Rotation paths and how fast each direction turns (degrees per step)
Each turn is a multiple of 5 degrees from 10 to 175, or 0.
Each row of a path follows its step; steps can be skipped.
path 1
step 0: [ -1   1   0   9  -2   2   6 -17   0  -2  18  14  23  -1   8 -14  -9  12
   7   5  11  10   1   6 -15  -3  -6   6  10   4   4   4   6 -25  -1  -6
 -30]
step 1: [  2   2  14  15  10  -1   0  10   4   2  -9 -10 -18  19   2  20 -18  -7
 -22  -6  10   5   5   4  -7  18  -7  -6  -2 -19  15  10  -4 -10   5   0
 -12]
step 2: [ -2   3 -16 -12  22  13   1  -1  -3 -12   4  16  11 -14  17   6 -15 -13
  -3   2   6 -22  -2  -6 -18   7   7  14 -10   8   3 -10   1   3   7 -14
  -7]
step 3: [ -3  13  13  -4   0 -15 -11  14  -2  -8   9   2   6   3 -25  13  -3 -18
  -4  11   5   2  16 -10   8   4 -15  -6  23  -6   1   3  -1   5  -3 -24
   1]
step 4: [  3   1  -1   7   5  15   5 -13   9 -11  -1   5   1 -17  22   3   5  15
   3  10  16  12  17  12  12  17  -1  -1   0   6   7 -17 -14   4   2 -16
  16]
step 5: [ -4   6   5 -10 -10 -19  15   1  13  11   5   2  -4  -4  15   2  -5   4
   4   5   4   6 -14 -11   3   2  -6 -16  14   3   4  12  14 -19 -16 -22
 -23]
step 6: [-17  -7 -11  22 -13  11   0  -3   8  -1  -3   2   6   6   2  21  -4  13
 -15  16   8   8   6  -7 -25  13 -13   3 -14 -11   4   0 -15  -3   3   6
 -11]
step 7: [ 13  15   5  -3   9  -2   9   1  -5  -1  -6   1   6  10   3  -3   1 -17
   8   0  15 -16   4   5 -11  11  14  13   1   1  -3   8   2 -26  22 -18
 -22]
step 8: [ -1  -5   8  27  22   1 -17   2   4  -9  19  14   6   4  -2  11 -23 -10
 -21   0   9   0  13   1   2  -5  -9   0  11   2   6  -1   9  11  -8  -6
  -5]
step 9: [  1  13  -9 -19   9  -2  15   6  -7 -13  -6  -1 -11 -16  14  13  -4 -18
   8   4  -4  -3  10  16   0  18  -7 -12   0  -7  22  -8  -8   3   6 -17
   6]
Speeds:
[ 0  2  4 -5 -5  1  0  0  0 -1 -5  4  3  7  3  0 -2 -2 -7 -1 -1 -2 -6 -7
 -3  2 -3  1 -4  3 -1 -1 -2 -2  2  1  4] | 80
[  1 -10   0   6  -3  -2   0  -1  -5   0   0   5  -3  -6   2   4   3   1
  -3  -4   3  -3   4  -1  -1   2  -2   2  -4  -4  -2   3  -1  -1  -2  -1
   7] | 155
[-7 -2 -8 -4 -4 -2  0  5 -1  1 -2 -1  3 -4 -4  5  2 -2  3  5 -3 -5 -3 -2
 -6  1  0  0 -3 -3  1  0 -1  5 -1  0 -3] | 100
path 2
step 0: [-15   1  -7   2   0  -4  13   1  -8  -1   4  12   1 -14 -20  11   7  -3
  -9   2  14  12  -8   1  -1  -9  10 -23   4 -14  15   1   9  -4   6  -3
  -9]
step 1: [  8  17 -14  25 -17   2 -13  -2   3  15   9   7   4  -2   6   4 -24  -9
  -8   4  -5   0  -1  -3   3 -11 -12  -5  -1  -1   4  -3  -3  -6  -5 -11
   4]
step 2: [-16  12   2 -11   3   0 -17   2  14  -5   3  14   0  -2   4  -8   9  13
   7  -3 -17  18 -18  -3   2   0 -11   0   5  -9  -8 -11  -8  -9   7   3
 -17]
step 3: [  4  -7  -4   6   9 -12  -9  25  12  10  -5   3  -9  -2  15   9  -4  -8
   3  -5  10   2 -12  26   5  -6  14   6  -7  10  -4   0   5   2  -7   0
  -9]
step 4: [  4  -2  -7   8  -6  -3   5  -4   5 -10   7  -4 -12  15  -4 -12  15 -13
  21 -15  -2  11   3   8   2 -10  -4  11  19  -6  -3   6 -17   3  -5  -1
   9]
step 5: [  2  -6   9  -4  15  20 -15  11 -10   4  -3  -3   1 -12  -3  -9  -7  -8
   6  10   3  12  21   9  -3   3   7   6   5 -18  -2   6   5   3   3  18
   0]
step 6: [  1 -11  17   2 -19  -4  -4   7   3  10  10  -9   5   7 -16 -12   7  -9
  -5  -6  -9  -7  -3   4  -7  14   2 -18   4   4  12  -2  11  12 -18   5
   3]
step 7: [ -1   7  -4  -4   2  -3   6   3  -8   8  -7 -16  26  -9   8  -4   7   6
 -10   3 -11  -1  -4   6 -10 -12 -11  -5  -5 -10   2   1 -20  16   9   5
  18]
step 8: [  1  -1   0 -10  -4 -13   0 -11  -1  -1   6   6 -17 -29   4 -11   9  -9
  -1  19   1 -18  -6   3  -9  -5  -2 -20   0   0  -8   8   6  -5   3   0
  -8]
step 9: [ -4   1   1  12 -13  17   2   1  -3   7 -24  15 -19   9   1   5  -1   5
 -16  -5 -11  -7  -7   3  -8 -16  -2  -3 -11   5   1   8 -11  -7 -12  -2
   5]
Speeds:
[ 5 -7 -1  4 -1 -8 -2 -1  5  0  0  2 -1 -4  0  3 -3 -3 -3  2  1 -2  1  0
  1  3  2 -2  2  4  4  3  3 -5 -1  8  0] | 140
[ 3 -7  4 -1  4 -2  2  1 -4  3  0 -5 -2 -3  1 -7  1  1 -5 -1 -1  1  0 -2
 -3  5 -4 -1  0 -2  6  6 -2  0  3 -7  3] | 40
